In the rows, zero is written as 128.
Families of rows that turns and mirrors carry onto each other, the same ones carrying the whole set onto itself: the rest of each named row's family, in list order
5 families of 8 rows
j621: [143 133 153 100 111 143 134 106 128 109 135]
j252: [152 136 130 132 139 126 126 118 112 113 139]
j244: [115 135 107 129 160 133 110 131 110 128 110]
j130: [103 128 153  86 118 150 143 106 117 109  94]
j736: [111 128 147 112 135 132 154 107  95 102  88]
j240: [148 136 131 144 118 140 142 107 113 132 127]
j754: [108 130 133 130 123 148 155 106 101 131  82]
j771: [ 89 122 150  97 134 138 133 131 106 125  85]
j243: [ 91 122 147  99 139 161 126 120 111 128  84]
j918: [ 97 128 131 113 147 136 140 117  97 112  80]
j907: [142 133 142 138 112 142 156 100 106 125 113]
j358: [137 131 132 120 140 153  99 130 128 137 139]
j341: [125 130 143 132 115 145 161 100 102 125  96]
j945: [ 98 131 114 120 158 135 122 127 103 124  89]
j426: [105 121 167  96 121 135 146 121 105 114  94]
j24: [104 120 164  97 125 158 142 110 109 117  90]
j437: [ 90 126 133 103 145 138 113 142 112 136  93]
j810: [ 92 133 119  96 141 153 111 126 126 130  97]
j280: [107 129 125 113 148 135 100 147 119 140 115]
j586: [128 124 172 102 114 131 148 118 109 110 116]
j609: [137 137 115 134 152 129 112 128 113 123 131]
j684: [113 129 124 115 149 156  96 134 126 143 119]
j554: [109 135 109 140 139 147 127 121 109 147  95]
j964: [142 137 117 148 128 141 129 115 115 142 127]
j568: [145 127 164 110 116 129 135 123 116 116 137]
j355: [146 137 136 107 121 142 116 116 134 119 145]
j139: [132 138 120 109 134 145 101 126 137 130 138]
j967: [146 130 147 118 127 128 115 134 122 126 146]
j277: [150 132 146 125 128 126 144 108 107 103 130]
j811: [133 129 154 117 127 129 156 103  99  98 108]
j939: [131 131 131 118 140 131 101 143 124 137 137]
j170: [125 137 108 147 136 145 122 121 114 147 112]
j535: [ 95 126 130 107 148 160 106 130 118 139  96]
j602: [109 136 112 105 143 149  99 130 134 134 118]
j444: [101 131 120 133 133 149 142 114 103 140  82]
j668: [126 122 173 102 116 154 146 105 113 112 111]
j484: [150 129 150 118 126 150 115 119 126 126 145]
j860: [126 129 160  92 110 146 145 102 122 104 114]
j880: [ 89 130 136  89 132 153 128 117 120 120  86]
j411: [146 125 167 110 116 151 135 108 119 116 134]

Same family as j771: j426, j437, j280, j586, j568, j967, j939
Same family as j907: j240, j754, j341, j554, j964, j170, j444
Same family as j736: j252, j244, j918, j945, j609, j277, j811
Same family as j358: j243, j24, j684, j535, j668, j484, j411

Families of rows that turns and mirrors carry onto each other, the same ones carrying the whole set onto itself: the rest of each named row's family, in list order
4 families of 4 rows
j978: [134 130 139 111 112 104 120 116 148 122 166 145 114 125 113 120 136 120
 130 101 133 105 129 121 105 144 120 145 134 104 121 114 149 109 131]
j389: [116 137 150 114 131 154 123 113 110 140 119 147 118 124 152 148 142 127
 112 143 152 133 123 129 107 105 145 125 132 134 129 140 105 174 142]
j874: [130 146 132 111 114  97 133 115 152 117 150 144 121 118 103 123 146 108
 126  99 132 116 139 123 113 143 128 133 131 118 133 107 156 109 127]
j778: [118 145 148 121 128 137 136 124 112 144 127 152 126 129 150 151 120 124
 100 155 147 139 134 138 112 110 147 118 129 139 123 139 106 173 140]
j369: [124 131 158 114 133 147 125 123 117 138 117 152 121 115 150 145 132 129
 103 141 153 130 132 139 107 111 139 115 132 144 127 135 100 172 142]
j352: [128 146 147 117 111  95 120 115 146 119 147 152 123 123 114 113 145 115
 123 107 144 108 139 116 107 141 128 131 121 114 113 107 155 113 142]
j281: [114 113 129 120 149 116 125 115 123 166 101 149 140 145 125 132 135 109
 161 152 142 131 146 133 154 130 125 121 123  97 140 133 129 124  99]
j510: [129 129 121 159 134 135 138 138 108 125 120 108 100 125 117 125 118 128
 124 127  97 149  98 129 133 134  96 137 115 129 102 126 124 128 134]
j55: [123 123 116 151 144 137 131 146 114 123 127 115 102 119 123 119 116 141
 115 112 108 143 102 133 133 128 103 134 115 138  98 113 107 122 141]
j453: [127 132 139 108 112  98 118 117 157 116 158 142 120 122 101 122 144 113
 129 115 136 113 134 115 103 146 132 138 126 104 116 111 147 113 135]
j208: [114 115 116 116 143 127 127 117 124 161  96 150 143 147 131 137 140 114
 165 143 126 132 145 131 150 125 127 131 130 102 141 129 140 117  96]
j10: [122 138 121 158 146 138 143 152 125 125 133 112 115 128 114 108 118 130
 119 117 108 153 103 121 132 131  95 128 114 138 112 115 121 135 138]
j952: [113 105 126 115 144 123 111 117 134 153  95 148 134 142 137 136 146 125
 163 147 127 138 151 122 146 139 136 132 119  92 139 136 135 122 104]
j79: [127 141 116 158 146 133 141 141 113 126 133 115 106 130 128 114 111 133
 116 120 107 157  99 129 138 137 101 136 108 131 111 121 118 129 142]
j830: [116 105 113 118 154 128 129 123 122 159 100 152 137 141 134 144 132 118
 162 138 130 142 146 121 142 140 126 138 127  97 151 126 124 119 101]
j710: [119 142 147 108 127 148 124 125 131 133 131 152 127 123 143 141 126 132
 108 140 155 136 133 149 109 101 149 113 127 136 129 134 101 173 132]

Same family as j978: j389, j281, j10
Same family as j510: j352, j830, j710

